Rows swapped in pairs by one turn or mirror: which row each one swaps with
K_23: [  1  11   0   2 -13   4 -17  21   2  23  -1 -12  12 -36  31  22]
K_542: [ 13 -14  17   6   5 -16  -6 -26  -1  15  -3   7  12 -11  -4  15]
K_694: [ -3  19 -16 -12  16 -17 -11  21  -7 -26   4  -6  17 -15  12 -35]
K_443: [ -8   8  -7  21 -38  -3 -11 -26   2  -2  -3 -19 -26  10   6 -20]
K_710: [ -4   0   5  -1  11   5 -25  -4 -10  26   6   8  10 -33 -11  17]
K_673: [  3  -7 -22  12   1 -42 -26   2  15   3  12  22 -23   0   6  -8]
K_325: [  7  29 -20 -15  -4   9   7 -18   1   0 -10 -32   6 -20  43  -2]
K_407: [ 11 -11 -24   8  -2 -30 -28  11  16   8  22  20 -14  -8  17  -2]
K_815: [  6  14 -21 -19   9 -14  -1  18  13  15 -41 -14 -25  18  38  -5]
K_357: [ -1  12 -18 -14  32 -24 -13  22  -8 -25  -7   2  12  -7  14 -24]
K_615: [ -4  12 -26 -20 -12  12 -15   5  18  26 -29  -5 -44   5  21   7]
K_414: [ -6  11 -32  -5   7  -8 -16  17 -18 -30  12   3   0  -5   7 -31]
K_55: [  5  27 -37 -13   1   9   6 -27  -6  -4  -8 -29 -13  -1  35   5]
K_836: [ 12  19 -31 -16  -3   5 -10 -41   9 -11 -30 -25 -12  -2  20  -9]
K_168: [-15   5  10   0   7  12 -32   4  -7  16 -26  12  -6 -21 -26   1]
K_164: [-11  14 -27   8 -15  -5 -34   8   0 -26   6  -8  -2  -9   0 -38]
K_618: [-18  10  15  -8   8  10 -21  22 -18  20 -31  -4 -12 -18 -16   1]
K_701: [  1  -2   5 -16  33 -26   8  21   2   3 -31 -11  13   1  19  -4]
K_218: [  1 -16 -26   3   4 -33 -30  -2  21   0  15  21 -16  -8  14  -9]
K_998: [ 11   9   4 -13  27 -33   8  23   6   4 -33  -4  12   4  13  -5]
K_645: [-11  11 -29 -17  -7   5 -11   8  21  23 -32 -14 -44   8  28  -3]
K_34: [  0  24 -13  -2 -10  10   3  -4  -3  19  -1 -31   7 -28  44  11]
K_332: [ -2  -1  22  14 -15 -19   2 -22   6  19 -16 -19  -3  17  -4   5]
K_131: [  4   8  -9 -22  29 -24  -1  25  -7 -15 -10   0  18  -6   6 -25]
K_570: [-16  11 -26  18 -19   6 -34   0  -8 -16  16  -3 -20  -6   4 -30]
K_136: [-14  11   9  -2   9  12 -35   1 -13  14 -28  10  -7 -15 -26   1]
K_626: [ -5   5  18   0   1 -16  20   9  -9  26 -27 -23  -7  18  -1 -10]
K_907: [ -1   0  21  17 -18 -16  -1 -24  -1  17 -12 -17  -1  18  -3   5]
K_95: [-24  18  14   3   0   7 -11  26  -9  27 -30 -19 -12   1 -12  -4]
K_374: [  6  -4 -23   5  -3 -19 -39  16  10   5  19  15  -2 -23  30   4]
K_353: [ -6  15 -21 -17  13   8 -37 -25   4 -10 -21   8 -20  -1 -23 -14]
K_697: [  8  -4  19  16  -2 -18   4 -22   5  23  -1  -6  14   9   1  11]
K_42: [-11   4  -1   9  -1   7 -13  18   2  21   2 -15  17 -34  35  18]
K_39: [-13  10 -28  14 -29  -3 -26   3  -3 -10  10 -18 -28  10   6 -30]
K_274: [  2  13 -26 -20   2  -1  -7  16  14  25 -34 -11 -44   8  27   1]
K_304: [  8  13 -28 -21   9   2 -11 -41   5 -11 -22 -15 -25  17  10  -9]
K_841: [ 14   8 -38 -18  14   3 -22 -39   5  -7 -21   2 -24   3   4  -8]
K_157: [  1  21 -19  -5 -13  15   3  -5   1   6  -4 -30   3 -16  52  11]

K_157 is swapped with K_357
K_645 is swapped with K_218
K_304 is swapped with K_570
K_615 is swapped with K_673
K_55 is swapped with K_414

Rows swapped in pairs by one turn or mirror: which row each one swaps with
K_590: [ 19   6  -3  -2 -17  -4 -35 -45  -6 -24 -20  -5 -10 -14  -7  -6  12 -13
   6  20  10 -28 -12 -23 -10  -1  26]
K_350: [ 13 -16  -1   0  18  -9  -3 -13 -26 -14   9 -10   3  24   3  18  18 -17
  19  -7   1   0   7 -36 -34  17  14]
K_58: [  9 -18 -13   5   5  -2 -21  15  -6   2  33 -11   2  -2   1  -9  13  12
  14  17  14 -48  -2 -28 -13  -9  39]
K_991: [  5 -12  12  -1 -38 -31   2   1  23 -22  13  -3   5   0 -25   4  20 -26
 -34  12  17 -13   6  -7 -23 -11  10]
K_378: [-49   0   3  -6   2   1 -13  -2   0  -4  12 -22  23   3  -9 -13  19   5
   2  18   3   1 -11 -19 -12  23 -40]
K_858: [ 14  -6 -23 -10 -19 -22 -21  -1   6  -4  17 -16   6  19  -7 -29  15  37
  -5  -7  35 -12 -18   0  -2  29 -41]
K_536: [ -9 -20 -14   6 -43 -36 -18 -30   4 -22  12  -7 -17 -10   0  -4   5  10
 -10 -20  15 -14  12 -39   3 -17   1]
K_596: [ -3  -2 -12  -1 -14  -8 -38   0 -34  22  17  20   0   1  13  -5  -5   5
   4  -7   4 -22 -12  14  -8 -33 -13]
K_182: [ 11  37  13   6   5 -18  -6 -22  -4 -28  47  -3   8  24  10   2   7  13
   5   5  -1  15  -3 -28 -18  -4 -11]
K_909: [ 15  18   2  14  -3 -31 -22   2  12 -10   5 -20  49 -15  19  11  -3  -9
   2  15 -21 -28  10 -30 -11 -19 -13]
K_660: [ 24  -4 -11  -8 -13 -11  22  30   6  -4 -24  -6  13  -9   2 -10  15 -30
  10  -7   9 -52  -3 -20  -6 -21 -19]
K_607: [ 14 -16   1   2   4 -15 -25  -4  -2  35  44 -13   1   0   4  -9  19  -5
  -1   1   4  16   1  -8 -16 -19 -33]
K_746: [  1  -7  -7  35 -12  10 -19   2  10  -7 -27 -40  -1  26  -5 -10   2 -17
   3 -10  12  -1   6 -26   9  14 -22]
K_933: [ -2  -2  12  -1 -27  12   5   8  25   8  -8 -20 -45  13  -2  -2  21 -10
   0 -20  29 -14 -10 -17 -10   5   4]
K_851: [-13  -1  35 -21  -6 -23   5  21  13  11  23  -7   9  -8   1  -3  15 -12
   6  14 -14 -24   7 -21 -20 -24  -6]
K_169: [ 28   9 -13  37 -23 -24 -33   4  12  -8 -22 -27  31  18  16 -20  14   2
 -18  -1   7  12   3 -22  -3   9 -17]
K_843: [ 19  36 -12   6  -8  -8   7  -5   4 -38 -25  -7   3  -3  -6 -22   3   7
   8 -17 -12  -4  10 -24   0 -19 -36]
K_488: [-18  16 -10   8  22  -3  15  34 -14   0 -14  15   4  -3   4  -9   3   2
  -5   4  -2 -26 -10 -35 -13 -12 -23]
K_973: [-19  18 -11   8 -12  -7   0 -21  15 -31  24 -24   4  10   2  -9  13  36
  -3 -29  10 -27 -12 -28  -6   0  18]
K_132: [  8  31  11 -13  13 -44 -27  12   4  -2 -21  -7   8  -4  13 -25  24  -7
 -11   9  -3 -12   7   4   0  32 -17]
K_118: [ 24   5  -6   9   0  -9 -33 -23   9 -53 -19 -24   0  -7  -2   3  19   1
   0   1   5   9   2  21 -17  -2   4]
K_558: [ 35  19  11  -9  21 -27 -24   9   2   3  -7  -8  34  23  29  -9  21   5
 -24   9 -16 -34 -13 -16  -9   2 -11]
K_147: [ -4  17 -13   3  -4  -5 -24  26   0  23 -39  -9  16  16  -5  -9  21  -6
  -3  14 -11 -61  -4 -11 -14   5  -3]
K_773: [-34  -2  -2  -2 -12  -6 -50 -24  -1  20  30  -9  -4   8  -1  -1   6  20
  -6   4  -3 -17  -1 -27 -23  -5 -32]
K_787: [ 46   9 -23 -19   3  -9  13 -12  -8  -5  12 -18   9  -3   1  -6  18  -8
   1  30  22  10 -20  -2   6 -14 -22]
K_649: [-17  10  13   9 -36  -9 -21 -14  -3 -21 -41  -7  14   6   6 -20  17   0
  -4  -5  -9 -54   2  -3  -4 -31   9]
K_372: [ 41  -2  -1   4 -29 -14   2  18 -16 -41 -13 -21  -7  -7  -5 -23   3  -2
   8   1   4 -42 -15   8 -20  -9 -30]
K_579: [ -7 -39 -15 -12 -13 -11   4  36  -3 -11 -13  -2   7  -3   2 -20  10  10
  -2  -6  -3   5   2 -27  -6   6 -41]
K_352: [-23  30  -5 -17  -6   2 -18  10  -5  17  19  -1  -2 -18   0 -22   6  26
  10  19 -11 -32 -11   9 -10 -22  -7]
K_449: [  6   7   2 -18  -7  12 -25  -8  26 -17 -14 -19  -2  30   2 -20  36   0
  18   1  -1 -20 -14  -2  33  -5 -27]
K_161: [ 24  -7   9  -1   3 -16 -22  14  -7   6 -13 -16 -27  -4  33 -18  35  13
 -19  15  32  -8 -14  -7 -11   9 -27]
K_734: [ 23   3 -27  10 -38  12 -35  -8   2  -6  -4 -19   8   2 -21  -4  17 -24
  -4  -5  10   6 -32 -18 -34  15 -13]
K_556: [ -4  11   5 -14   4  -5   0  16  32 -27  -8 -38   0   1 -16  -2  31   1
 -16  14   0   2  25 -18   1  18   6]
K_689: [ -1  13  -9  -7  15 -39 -16   2 -14   4  28  27  18   5   7  -7  19   5
   7   5   0 -34  24  17  -1   0 -10]
K_456: [ 17 -25 -14 -13   0  -7 -24  47   6  18 -16  -8 -10   9 -10  -6  20  -1
  -5  17  -3 -54  -6 -32 -22   1   1]
K_786: [ -6  -3 -17  -3  -1 -13  -2 -45   5 -10 -37 -10  17   7   4 -23  11  12
  10  -4  10 -24  -1 -16 -15   5  33]
K_340: [  7  25   1   1 -12 -13 -30 -11   7  -7  64 -18   9  11  -3 -18  18   9
  -4  11   7   5   3 -24 -16 -13 -18]
K_19: [ -4 -15  12 -14 -15  20 -13  -1  24 -11  -9 -38 -23   4 -29 -11  20 -11
   9  -8  14  -3   0 -27  -7   0  19]
K_940: [  4   8  11   2 -19 -17 -21 -20  28  10  11  -1  12  -7  -4   9   7  -5
  -4  -1 -37 -27  19 -16  -4 -27  23]
K_279: [ -9   4 -25 -20 -10 -17 -19  10   4 -10  18  -7 -21 -10 -11 -21  18  28
 -12   2  23 -22  11  23   6  13 -35]
K_292: [-16   6  -2  10  12 -15 -30  16  -2   1   0 -21  -3   8  -2  -6  16  42
   2  -7   2  20   0  -8 -16 -20  33]
K_989: [ 33   8   4  25 -19 -15 -23  -9  17  -3 -24   1   9  -6  42  -3  18  -2
 -18  -4   6 -35 -29 -39 -23   6 -12]
K_166: [ -9   0 -15  10   7  -3  -6  26   4  -6 -36 -18   3  -5   1 -14  17 -16
   1  -4  -4 -67   4   7 -12  12   9]
K_771: [ -6  12   5  11 -34  -9  -5  -5  16  36  22 -29  10  20   2   8  10  11
   9 -27   4 -36   9  -5 -22   0 -22]
K_568: [ -1  -5  -8   5  -2 -10  -6 -11   0 -31 -25 -27   4   8   1  -1  16 -30
   2  -4  -2  31   0  16 -10  -7 -17]
K_2: [  8 -14 -14  13   5   8  -3 -29  22 -12 -10 -42  11  22 -24 -28  14   2
  21 -23   2 -18   1 -40  -7   2   0]
K_575: [ -1   2 -26  15  -6   6 -18 -18   4  -3 -13 -28   3  -6 -17  -1   0  -1
  22  -4  14   6  -7 -32 -45  -7  22]
K_849: [ 38  10   0   3  -1 -39 -26  -4 -12  -8  13  15  32 -17   5  10   3   2
 -14   9 -14 -38  -4  -6 -31   3 -20]
K_800: [ -7   1   7   6  -7 -17 -25  -1  -2   5  19  15 -26  -5  -3  23  27  -8
 -14 -13  22   8  -4  -5 -23 -22  16]
K_921: [ 26  -2 -10 -10  -8 -27 -12  -3 -19 -13  -6  -6  44 -23  24  11   0 -10
   9  21 -14 -37 -11 -24 -30   0 -15]
K_993: [ 20  -8 -24  -2  25  -6  -4 -17  18  -5 -36 -45  14   7  -7 -11  18 -12
   9  -2   4   5  21  -3 -14  23 -10]
K_837: [ 34   6  -3   0 -33  -3 -36  27  11 -35  42 -18  -4  -5  -5   2  24   1
  -6   8  11 -11   4 -12 -16  -6 -28]
K_614: [ 17 -15 -13  -3  -9 -15  -9   9  12   6  18   0  11   9   7 -14  14  24
   7  11  -7  26   1 -23 -37  13 -48]
K_931: [ 25 -17 -14   7  -5  -9 -35   3  -4   1  22 -20   6  14  -1  -9  13   6
   9  -4   2 -19   6   4 -12  -7 -71]
K_30: [ 41  21   3   4 -10  -9 -30  11   4  -9  15 -25   7  21  -4 -17   6 -15
  -4  -2   5 -46  -8 -46 -14   3  27]
K_557: [  2  28 -19  11  12  -4 -35 -25   0 -51 -25 -20   5   4   7 -10  16   1
   2 -12  -4 -17   0  15 -11  -8  11]
K_287: [ 20   9 -16 -28   1 -28 -23   9 -36   7   7  15  13 -20  11 -17   5  16
 -12  10  15 -18  -8 -13 -23   0  17]
K_503: [ 32 -16  -4   5 -20  -4  -6 -15  -2 -19 -23 -26   7   5   2   1   8   3
  -3 -16  -5 -49  -3  17 -14   3  31]
K_867: [-11  14   0 -14   0  -1 -36  34  11 -31  33 -13  26  10   7 -16   8   5
  -9 -21   4 -13 -13  -7  -6  15  26]
K_527: [  0  -8 -17 -24  -9 -25 -14  -1  -3   4   5   5 -20 -27  -7  -4  13  23
 -19   4  32 -29  -2  18 -12  -2 -26]

K_182 is swapped with K_933
K_991 is swapped with K_867
K_973 is swapped with K_800
K_556 is swapped with K_837

Rows swapped in pairs by one turn or mirror: which row each one swaps with
K_761: [-34 -17  -8   8  -3  10   9 -17  22  -4  -7 -18  -1 -25   4   5 -14   3
  35  15]
K_236: [  4  40  -6  30   7  -1  20 -29  28 -18  -1   1 -14 -15 -22  38 -22  20
  19  22]
K_263: [ 23  12 -18  33 -17   0  31  10  14  16  23   6   2  18   4 -12 -32  32
 -13  18]
K_366: [-36   5 -10   6 -12 -22  31 -17   2 -11  27  -3 -18   0 -33 -16 -40   3
  14  25]
K_715: [-15  16  -9  -6   3 -13  45  25  61  -9 -13  37  -9   8 -10  -3 -32 -10
  -7  16]
K_926: [ 10  -1  29  20  22   9   1  11  26   4  32 -15   8  -5 -12   7 -37   2
  17  16]
K_801: [-14 -23 -36   2   3 -15  17   5  40  21 -11 -12   0  -1 -12  19  -5  -4
 -17  44]
K_420: [ 15   7  18  13   4 -27  48  12  27  22  11 -26  -3  10 -11  14 -14  -1
  -2  48]
K_650: [ -1  28  -2  24  -6 -19  23  18  -7 -17   3   0 -13 -11 -25  40 -24  11
 -10  15]
K_115: [-22  17  -2  -1  -4  44  34 -23  44   3   7  -3  18 -10 -21  14 -32  -5
   6  41]
K_151: [-22  33  15   8 -14  20  51  12  44   4   7  17  -4  -5  22  10 -34  15
   6   6]
K_367: [-36  -6 -14   2  -7   9   7 -13  28  12  -3 -11   8 -30   3  -2  -3   4
  33  24]
K_235: [ 18  12 -16  35 -19  -2  33   7   5  22  24   1  -2  10   9  -6 -34  33
  -8  21]
K_830: [ -9  29  17   0 -22  20  43  14  41  -2   6  12 -21  -6  26   7 -35  10
  10  18]
K_426: [ 13 -21 -17  36 -10  -1  -6  14  33 -19  18  -3  21   3 -14   9 -16  20
   7   9]
K_857: [-27   9 -15  11 -22 -16  20 -21  -1 -15  23   1 -14  -8 -29 -15 -45  -4
  16  31]
K_913: [  1  22   3  35 -14   3  29   8   9 -12   2   8 -19 -11 -33  39 -41  10
 -14   1]
K_776: [-17 -13 -35 -12  -7 -22  24  11  44  22  -6 -12  12 -11 -17  15  -2   1
 -11  41]
K_223: [-31  14   1 -17   0  25  32 -24  51  14  18  -8   0   2 -30  22 -20   8
  11  35]
K_668: [-18   8  10   5  21   6  29   7  27  25  -6  19  -3   8 -11   5 -10  37
  34   0]
K_820: [ -2  16   5   2  23   9  28   0  36  28 -18  27  22   1  -7   0 -26  26
  28  13]
K_564: [ 16  13 -19  34 -10  -7  34   1   3  20  16   7  16   5  11  -7 -44  27
 -12  22]
K_422: [ -8  28  22  21 -18  25  53  17  43  -4   1   5  -7  -8  17   7 -27  19
   9  15]
K_86: [  8  13  24   9  10 -37  45  12  27  11  -3 -16   7   9  -5  -5 -18 -12
  -3  46]
K_548: [ 21  13 -23  37 -15   4  36  -2  12  15  13   3  14   7   8 -11 -33  31
 -11  27]
K_438: [ 11 -19 -23  44 -10  14  -7  12  23 -11  21  -3  10   4 -24  -4 -21   7
  13  26]
K_569: [-27  19  -8 -13 -16  30  29 -30  44  -2  10   8   7   7 -19  29 -22  -1
  12  42]
K_670: [ -8 -26 -31   2   5 -12  13   3  46  12 -12 -14   2  -8  -3   6   6  -1
 -14  36]
K_436: [ -6   3  -4  -1   3 -13  37  24  57 -19  -8  44  -4   8 -10   3 -41 -12
 -11  20]
K_194: [-13 -20 -32  -3   5 -16  15  11  38  13 -13  -9  -9  -4 -12  25   3   2
 -15  44]
K_173: [ 13 -13 -20  31  -6   4  -3  19  26 -25  39  10  10 -10 -19  14 -35  -1
  12  19]
K_722: [-19 -17 -39  -7   7  -7  16   9  45  19 -13 -11   0  -1  -3  16  -2  -5
 -11  37]
K_874: [  6 -11 -30  16   3 -28  39 -39  58 -12  13   8  -3  12  -1  14 -25  -3
  15  20]
K_309: [-13  10  -5   4  -1 -21  40  22  57 -12  -9  44  -8  16 -14  -3 -39  -6
  -8  20]
K_545: [-18  22   3  25  -4 -17  46  18  10 -26   2  -5 -10 -18 -34  36 -45   5
  -6  23]
K_44: [  9 -11 -22   9   6 -33  23 -33  53 -19   5  10  -6  11  -1   7 -23 -12
  21  11]
K_886: [ -2 -12 -13  39  -2   7 -17  22  16 -16  21  -3   3  -1 -24  13 -31  11
  24  35]
K_960: [ 10  -5 -17  16   4 -28  30 -38  46 -21   2  19   6  14 -10   8 -36 -10
  28  17]
K_543: [-19  14  -2   0   6 -19  51  20  56 -20  -9  32 -14   8  -1   2 -42  -6
  -9  22]
K_628: [ -3  -1  12   1  19   3  33  17  24  40  -6  26  10  -8  -9   3 -19  21
  30  11]
K_994: [-14  11 -14  -9  -4 -24  42  21  58  -9  -4  38  10  15  -3   4 -42   1
  -4  13]
K_728: [-30  11 -15   9 -22 -23  23 -19   7 -12  35  -1 -15  -1 -34 -14 -30   6
  12  31]
K_85: [  3  37  -3  29   5   8  15 -14  33  -6 -13  12 -20 -16 -26  37 -14  24
  22  17]
K_703: [ 16  17  13  11  10 -29  48  17  35  13   2 -22  -3   4   0  10 -21 -12
  -6  51]
K_125: [-29   8 -22   8 -12 -21  25 -21  -3 -12  18  -4 -15  -7 -34 -11 -45  -4
  13  32]
K_35: [ -5  -4  24  13  19  27  -3  13  32   4  24 -11   4  -3 -13  18 -46  -7
  15  20]
K_152: [-15  23   0  33  -4  -8  43  13  -2 -14  -2   3 -25   0 -32  30 -46   7
  -8  12]
K_617: [-18 -10 -14  -4 -10   8   4 -12  22  10 -10  -9  -9 -33  13   0 -11   2
  33  21]

K_173 is swapped with K_650
K_115 is swapped with K_668
K_703 is swapped with K_44
K_125 is swapped with K_263
K_617 is swapped with K_830
K_569 is swapped with K_628
K_886 is swapped with K_913

